Rotation paths and how fast each direction turns (deg/step)
Each turn is a multiple of 5 degrees from 10 to 175, or 0.
Each row of a path follows its step; steps can be skipped.
path 1
step 0: [ 10  -8  -8   9 -10   0 -10  11  14   6  -2   2   3   1  17   7  16   7
  11  15  16  12 -36   4  18  12   0  -7  -5   2   5 -10  -1 -19  14   1
  -5   6   0   7   0   0   4 -25   9   6   6  15  -5 -20  12  -3   8 -22
 -21  -5 -16 -11   1   8   3   0  16   0  12  15  -7 -14 -22]
step 1: [ 18 -13  -5   2  -4   1   2  11  -6  -6  -1  -7 -20  -6  -1  -5  16 -29
 -17  12   8 -12 -12   9 -16  16  13  -6 -12  -3  20 -15   0   9  26 -14
 -26  -4  -1   9  -8  11   3  -1   6  -3   3  12   9 -14   4   3   8 -11
   4  -9  -2  -7  -4   9  21  -9  19 -14   1   1 -21 -17  -6]
step 2: [ 12 -33  -6   0  20  10  -6  11   0 -10   3   6  -7   1  18  -2   2   0
 -12  -6   4   4  -3  22  -4   0   2  -8  -6   4   6  -1   6   9  -1   9
  -1 -27   8  14  -3  -6 -14  14   7 -12   0   2 -10  -8  -6   5   9  -4
   1 -19 -15 -21  -4  12   6 -10  -2   3  20   1   2 -45  -5]
step 5: [ 25 -11 -23   4   4 -12   9  -7  11   7  19   3 -21   2  -2  16  16 -11
  -4   4  26  13 -18   8  -6  -2   6   6 -10  -7 -11  -5  27  -8  15   8
  -5  -5   4  21   1   4  14  -5 -13  -4  -1   1   0 -18  10  14  15 -18
   0  -8   8   6   1   7  10  13  -7 -19  -1   4 -14 -12   0]
step 7: [ 14  -3 -10 -19   3  19  -6  13   3  -2  -7   6  -5  10   9  -6   8   3
  -8  14  35  -1 -15  12   4  13  -5  -9   3   3  -2 -12  -8  -3 -10   0
   4 -31  -5  -4   4  25  14   1  11  14  12 -17   4   5  16  -5  -4 -11
   3 -11 -12   8  -1  15  -2   5  -3  -4  23 -11 -11 -25  -3]
step 11: [ 11 -21 -26 -14   3  -2 -11   4  11   1   2   0   0   4   5 -23  28  -3
   7   2  24 -11 -16   7  -1  24   7  -9  -8  28  -5 -18  -4   8   2   9
   6 -15   2  12   7 -13 -13   1  -4   8  13  15   8  -1  -3   8  -7 -12
 -15   5   2   5 -11  10   4 -14   2   0  18   5   6 -21  -8]
step 14: [ 25 -15 -11 -12  -9  -4 -19  14   6  11   5  11  10   4   5   7  12  -1
   2  11   1  34  -1  13  13   5   7  -2  16  -2  -2 -17  22   4   5   4
   2 -23 -10  11 -16  -2   9  11   0  -1   3 -14   3 -24  30  11   3 -10
 -13  -6  -6   5   1  -8  -2   7   2  -6 -10   2   4 -15 -15]
step 16: [  7 -24 -12  -1  -4   5  -2   4  -5   2  -8  -2   5   5   3  -4  24  -1
  -4  36  15  -1  -4  14 -15   0   1   9 -15  12  -7   0 -10  -8   4  21
   6  -2  -6   8   3  -1  12 -15  12  -6   2   3   4 -10   2  24  10   4
   0  -7 -20  -7  -1  13  15  19  -5 -12  14 -16 -21 -26  -7]
Directions:
[ 1  1  3  4  3  4 -2  0 -4 -1 -4  3  1 -1 -4 -3  1  3  4 -3 -6  3  2  3
 -1 -8 -4 -3  0  3 -3 -2  2 -2  6  5 -1  3 -3 -1 -1 -2  1  1 -3  0  7 -1
  2  0  0  2 -4 -6  0 -1  1  1 -3  2  1  3 -5 -5 -1  1  1  1 -2]
65
[ 0 -5  1  0  1  2  2 -1 -4  2  0 -1  2 -4  1  0 -1  3  2  1  2 -6  2  3
 -5  1  0  1  1 -1  7 -4  0  6 -3  5 -4  2 -3  0  0  1 -4  1 -3  2 -3  3
  3  4 -1 -4  3 -4 -2  3  2  4  7 -5  4  1  2 -2 -2  3  0  4  1]
155
